500 stands for zero in the data rows.
Here are some points:
{519, 699, 614, 224, 513, 274, 510, 553, 360, 490, 415, 380, 514, 636, 437, 325, 451, 399, 660}
{276, 637, 557, 810, 670, 593, 535, 395, 341, 546, 565, 559, 461, 313, 567, 470, 653, 178, 477}
{385, 699, 589, 596, 670, 550, 404, 437, 504, 475, 557, 531, 521, 474, 579, 415, 532, 285, 628}
{306, 655, 594, 832, 726, 486, 384, 464, 355, 480, 629, 545, 498, 445, 738, 377, 465, 393, 784}
{285, 540, 408, 483, 528, 450, 524, 469, 343, 427, 609, 581, 480, 235, 426, 493, 575, 280, 289}
{631, 405, 338,  90, 261, 472, 651, 552, 484, 470, 372, 514, 597, 477, 277, 538, 618, 650, 264}
{647, 753, 685, 211, 569, 291, 527, 630, 465, 463, 350, 296, 495, 655, 470, 230, 357, 398, 678}
{627, 332, 459, 535, 405, 567, 515, 510, 624, 536, 475, 535, 507, 491, 432, 626, 502, 616, 288}
{608, 723, 715,  99, 491, 342, 478, 569, 335, 459, 407, 320, 663, 654, 438, 137, 412, 434, 739}
{622, 239, 366, 587, 391, 677, 487, 455, 701, 473, 555, 500, 407, 486, 569, 701, 652, 704, 487}
{690, 549, 657, 356, 444, 271, 583, 584, 422, 523, 456, 360, 571, 768, 457, 342, 292, 695, 677}
{558, 650, 578, 332, 527, 432, 514, 585, 523, 452, 483, 396, 563, 662, 458, 322, 505, 451, 511}
{499, 555, 519, 109, 463, 403, 584, 533, 426, 417, 421, 437, 535, 359, 358, 403, 478, 333, 313}
{404, 585, 567, 788, 671, 545, 419, 443, 451, 552, 619, 445, 521, 532, 625, 364, 473, 464, 811}
{328, 694, 560, 266, 599, 374, 620, 468, 250, 436, 526, 529, 494, 244, 326, 292, 460, 178, 304}
{496, 523, 496, 169, 429, 303, 633, 506, 352, 473, 447, 465, 510, 486, 310, 441, 471, 450, 368}
{480, 518, 565, 778, 579, 440, 480, 491, 483, 540, 563, 508, 465, 586, 652, 422, 458, 589, 715}
{525, 414, 437, 187, 412, 396, 611, 519, 436, 374, 482, 527, 480, 328, 350, 522, 435, 456, 291}
{555, 759, 724, 529, 650, 351, 442, 549, 412, 520, 492, 397, 581, 706, 554, 235, 367, 396, 830}
{280, 515, 495, 866, 698, 724, 430, 413, 531, 481, 654, 607, 498, 288, 626, 558, 508, 363, 515}
{397, 553, 546, 663, 504, 513, 508, 464, 459, 478, 569, 493, 441, 429, 594, 406, 417, 499, 519}
{310, 646, 414, 464, 584, 456, 489, 431, 402, 436, 497, 562, 437, 350, 506, 507, 521, 333, 451}
{739, 157, 464, 795, 375, 691, 342, 508, 774, 606, 515, 509, 581, 691, 515, 604, 533, 920, 613}
{401, 191, 286, 667, 449, 700, 475, 375, 589, 442, 640, 690, 484, 321, 570, 781, 650, 620, 377}
{592, 252, 393, 306, 286, 727, 437, 464, 592, 471, 483, 540, 586, 484, 407, 631, 591, 651, 351}
{765, 356, 446, 504, 254, 613, 445, 521, 639, 583, 419, 471, 424, 700, 461, 549, 537, 695, 436}
{279, 490, 376, 662, 537, 583, 446, 404, 449, 409, 567, 611, 371, 317, 548, 573, 569, 308, 447}
{347, 574, 543, 808, 665, 572, 502, 433, 422, 559, 652, 590, 495, 418, 619, 525, 511, 444, 525}
{546, 645, 622, 460, 538, 383, 576, 466, 492, 463, 531, 344, 423, 569, 556, 317, 495, 487, 651}
Here are 10 more points, each followed by its number:
{284, 546, 582, 924, 669, 667, 417, 423, 483, 522, 677, 620, 504, 373, 637, 478, 505, 356, 563} 0
{533, 450, 591, 675, 522, 451, 501, 519, 510, 552, 584, 494, 576, 611, 679, 442, 431, 624, 738} 1
{622, 428, 405,  98, 308, 521, 669, 511, 488, 507, 337, 501, 507, 489, 235, 648, 704, 448, 193} 2
{397, 561, 456, 510, 566, 505, 514, 421, 462, 497, 527, 560, 501, 396, 470, 523, 572, 344, 416} 3
{107, 624, 427, 829, 715, 563, 454, 419, 387, 391, 652, 717, 397, 233, 692, 536, 632, 192, 572} 4
{505, 726, 631, 427, 601, 381, 466, 510, 438, 539, 463, 428, 542, 558, 511, 327, 389, 402, 730} 5
{296, 735, 554, 197, 591, 284, 622, 485, 242, 362, 516, 501, 471, 240, 384, 346, 455, 187, 375} 6
{582, 279, 323, 634, 391, 699, 531, 370, 724, 468, 578, 574, 393, 452, 600, 728, 704, 678, 476} 7
{279, 599, 445, 336, 571, 447, 593, 484, 338, 364, 487, 564, 374, 201, 422, 466, 534, 233, 262} 8
{251, 631, 457, 589, 660, 537, 453, 423, 355, 343, 617, 600, 442, 258, 547, 486, 522, 209, 437} 9
Which two of these numbered points are nearest to each point below, ignoring the 3 directions in which the first points spread most? Their numbers follow each, nearest first.
{446, 704, 593, 381, 576, 423, 526, 492, 461, 508, 467, 492, 483, 537, 467, 341, 528, 366, 469} > 3 0
{515, 576, 547, 500, 602, 456, 545, 444, 521, 389, 578, 387, 372, 480, 591, 450, 530, 493, 696} > 7 6
{545, 348, 458, 369, 394, 589, 566, 489, 538, 495, 488, 577, 544, 329, 382, 621, 508, 562, 225} > 0 6
{422, 376, 344, 432, 451, 619, 487, 422, 546, 363, 509, 597, 435, 298, 433, 651, 580, 420, 309} > 9 8
{739, 447, 541, 443, 436, 531, 543, 434, 616, 534, 474, 442, 523, 706, 538, 509, 548, 740, 624} > 7 3
{554, 417, 392, 284, 355, 417, 554, 491, 551, 498, 355, 527, 496, 605, 418, 603, 579, 583, 488} > 4 3
{639, 357, 505, 343, 342, 411, 567, 555, 553, 565, 479, 414, 603, 688, 471, 532, 415, 737, 595} > 1 6
{554, 473, 514, 725, 574, 547, 499, 552, 495, 521, 499, 531, 341, 590, 613, 576, 484, 556, 612} > 8 6
{594, 341, 430, 308, 355, 587, 649, 467, 490, 562, 399, 500, 571, 507, 267, 654, 711, 521, 198} > 2 3
{831, 260, 518, 658, 323, 639, 460, 506, 685, 748, 393, 437, 647, 877, 464, 649, 660, 863, 604} > 2 3
{276, 844, 581, 256, 675, 403, 530, 456, 279, 329, 523, 478, 472, 218, 446, 295, 447,  52, 425} > 9 5
{290, 646, 453, 488, 622, 441, 496, 483, 372, 427, 561, 592, 457, 354, 486, 449, 559, 271, 478} > 4 3
{572, 479, 508, 956, 562, 592, 464, 562, 548, 594, 529, 523, 355, 733, 678, 525, 473, 683, 749} > 8 6
{384, 579, 595, 836, 691, 460, 397, 476, 416, 468, 635, 552, 464, 528, 666, 417, 436, 481, 770} > 6 9
{644, 565, 624, 106, 435, 243, 628, 562, 358, 522, 394, 363, 608, 586, 386, 309, 354, 528, 507} > 1 6
{649, 659, 712, 389, 517, 287, 556, 579, 359, 567, 488, 351, 529, 679, 579, 267, 368, 496, 815} > 1 6
{706, 316, 512, 550, 304, 497, 522, 500, 609, 556, 499, 476, 572, 694, 526, 563, 491, 830, 606} > 1 6
{587, 431, 507, 187, 385, 481, 569, 582, 526, 426, 410, 459, 554, 420, 303, 520, 456, 513, 241} > 0 8
{657, 421, 412, 121, 280, 481, 613, 509, 481, 500, 368, 408, 540, 571, 259, 583, 678, 494, 281} > 2 3
{236, 673, 577, 759, 700, 536, 455, 447, 408, 433, 583, 544, 373, 340, 617, 389, 450, 223, 591} > 8 9
{688, 263, 456, 719, 420, 654, 376, 465, 711, 619, 492, 501, 561, 675, 622, 656, 485, 810, 642} > 5 3
{756, 356, 398,  88, 257, 437, 618, 586, 586, 509, 263, 438, 476, 572, 289, 619, 671, 577, 264} > 2 3
{321, 449, 386, 390, 441, 546, 579, 460, 443, 421, 582, 634, 468, 149, 395, 598, 538, 405, 248} > 6 5
{678, 675, 697, 220, 493, 220, 528, 612, 362, 494, 417, 266, 566, 763, 477, 243, 315, 552, 732} > 6 1
{154, 661, 451, 747, 702, 514, 493, 422, 316, 446, 627, 654, 349, 200, 633, 483, 594, 176, 565} > 4 8
{344, 544, 536, 681, 625, 543, 392, 398, 508, 388, 549, 508, 427, 434, 644, 456, 489, 372, 637} > 9 8
{674, 302, 463, 776, 416, 657, 449, 461, 637, 576, 481, 514, 497, 755, 556, 610, 651, 670, 633} > 2 3
{364, 578, 563, 708, 688, 525, 461, 492, 444, 448, 631, 569, 472, 373, 628, 470, 484, 419, 599} > 6 8
{655, 414, 453, 301, 405, 469, 602, 539, 598, 545, 401, 448, 517, 625, 349, 537, 501, 611, 421} > 3 5
{599, 333, 480, 514, 466, 601, 469, 499, 590, 455, 485, 510, 488, 567, 553, 604, 468, 636, 543} > 9 8
{253, 593, 510, 770, 652, 498, 385, 424, 484, 461, 652, 631, 402, 420, 649, 513, 585, 263, 560} > 4 3
{543, 425, 417, 471, 445, 539, 497, 502, 565, 505, 490, 524, 512, 494, 463, 581, 481, 585, 458} > 5 3
{427, 594, 445, 357, 582, 526, 503, 461, 455, 392, 533, 537, 462, 282, 420, 490, 529, 280, 273} > 9 3
{526, 381, 411, 467, 450, 536, 480, 488, 588, 536, 447, 521, 503, 586, 458, 540, 553, 537, 464} > 3 5
{566, 393, 316, 407, 346, 611, 557, 530, 553, 484, 444, 511, 393, 424, 438, 589, 551, 602, 361} > 8 5
{586, 379, 407, 405, 286, 631, 563, 517, 526, 519, 470, 574, 477, 565, 343, 678, 629, 630, 394} > 2 3
{757, 521, 533, 179, 366, 271, 576, 628, 500, 599, 308, 348, 553, 794, 323, 370, 431, 656, 525} > 3 5
{457, 486, 425, 320, 460, 593, 534, 440, 590, 529, 455, 548, 583, 474, 363, 564, 585, 413, 272} > 3 5
{536, 587, 617, 729, 656, 585, 343, 493, 552, 542, 519, 433, 571, 611, 661, 436, 426, 499, 835} > 5 9
{593, 348, 470, 628, 452, 584, 443, 523, 618, 582, 494, 499, 563, 620, 574, 597, 523, 711, 655} > 5 3
{595, 610, 669, 143, 477, 271, 635, 583, 334, 516, 423, 324, 643, 543, 348, 276, 336, 534, 483} > 1 6
{578, 276, 438, 860, 446, 689, 420, 456, 676, 626, 530, 572, 455, 567, 589, 701, 694, 603, 511} > 2 3
{724, 556, 503, 366, 383, 305, 602, 607, 420, 667, 465, 455, 459, 772, 507, 382, 478, 699, 650} > 1 6
{421, 678, 590, 599, 622, 418, 411, 488, 402, 448, 509, 458, 470, 573, 647, 370, 416, 431, 786} > 9 4
{202, 716, 420, 238, 640, 378, 548, 474, 250, 283, 555, 566, 441, 198, 430, 354, 549, 102, 443} > 4 9
{358, 470, 401, 574, 527, 562, 524, 498, 459, 453, 513, 569, 444, 289, 501, 606, 523, 388, 319} > 8 6
{415, 510, 536, 277, 522, 501, 564, 464, 414, 470, 510, 546, 519, 291, 352, 486, 448, 329, 276} > 0 5
{237, 533, 436, 888, 697, 652, 400, 385, 484, 542, 625, 641, 446, 313, 610, 571, 594, 305, 477} > 3 5
{339, 658, 628, 897, 748, 503, 411, 462, 456, 534, 649, 535, 470, 469, 646, 338, 427, 328, 663} > 0 6
{647, 331, 574, 662, 436, 600, 440, 530, 666, 646, 497, 446, 547, 696, 577, 512, 437, 737, 592} > 0 3
{328, 616, 594, 660, 641, 437, 516, 513, 394, 478, 609, 520, 458, 410, 563, 411, 472, 359, 603} > 6 8
{721, 370, 512, 638, 427, 647, 394, 492, 742, 673, 523, 514, 610, 730, 628, 596, 529, 924, 731} > 5 3
{496, 537, 494, 206, 461, 350, 587, 555, 373, 400, 510, 444, 518, 437, 415, 450, 458, 516, 500} > 6 1
{298, 584, 507, 850, 647, 587, 365, 451, 483, 511, 554, 559, 441, 424, 631, 484, 621, 293, 568} > 3 8
{571, 698, 741, 816, 594, 425, 417, 523, 404, 505, 601, 413, 466, 773, 731, 316, 415, 613, 974} > 6 8
{289, 633, 511, 538, 616, 507, 484, 433, 424, 491, 486, 519, 459, 322, 470, 458, 551, 239, 371} > 3 5
{510, 550, 519, 386, 540, 476, 571, 509, 440, 498, 502, 464, 535, 369, 381, 423, 469, 388, 288} > 0 3
{659, 325, 439, 395, 312, 499, 509, 532, 645, 597, 417, 490, 578, 672, 400, 603, 529, 760, 415} > 3 5
{478, 429, 490, 412, 432, 483, 626, 516, 434, 492, 517, 482, 478, 388, 423, 550, 483, 500, 367} > 6 1
{249, 698, 465, 326, 605, 370, 538, 501, 353, 377, 451, 542, 364, 297, 443, 410, 492,  96, 353} > 8 9
{379, 524, 518, 475, 606, 493, 559, 522, 409, 510, 543, 525, 540, 311, 421, 514, 505, 361, 287} > 0 3
{594, 668, 690, 617, 569, 529, 332, 514, 470, 501, 538, 397, 624, 692, 673, 283, 434, 541, 991} > 9 5
{444, 745, 617, 697, 654, 562, 402, 446, 576, 534, 516, 492, 490, 646, 662, 370, 519, 453, 711} > 3 5
{720, 297, 345, 565, 277, 534, 524, 500, 642, 715, 504, 568, 440, 739, 533, 669, 596, 836, 475} > 3 2
{434, 518, 474, 589, 562, 481, 480, 497, 451, 462, 516, 497, 425, 430, 542, 505, 508, 447, 457} > 8 6
{506, 465, 547, 823, 530, 544, 360, 438, 613, 503, 583, 499, 488, 525, 712, 506, 444, 605, 779} > 6 5
{505, 651, 487, 626, 527, 374, 527, 494, 404, 641, 570, 555, 430, 662, 647, 382, 540, 513, 712} > 4 3
{542, 386, 429, 308, 349, 675, 472, 522, 620, 534, 477, 602, 546, 352, 355, 594, 629, 489, 163} > 0 3
{463, 447, 492, 678, 511, 580, 461, 447, 553, 424, 579, 562, 452, 432, 605, 522, 457, 541, 587} > 6 9
{431, 253, 254, 801, 421, 688, 420, 431, 681, 436, 536, 662, 362, 292, 551, 758, 531, 568, 228} > 8 9
{364, 252, 204, 765, 432, 769, 460, 427, 674, 528, 542, 715, 388, 337, 477, 825, 674, 523, 198} > 3 5
{440, 556, 492, 653, 590, 604, 442, 428, 501, 501, 512, 561, 532, 464, 548, 491, 545, 450, 461} > 3 0
{672, 358, 452, 205, 311, 513, 580, 551, 527, 509, 388, 428, 625, 511, 285, 577, 458, 651, 242} > 0 3
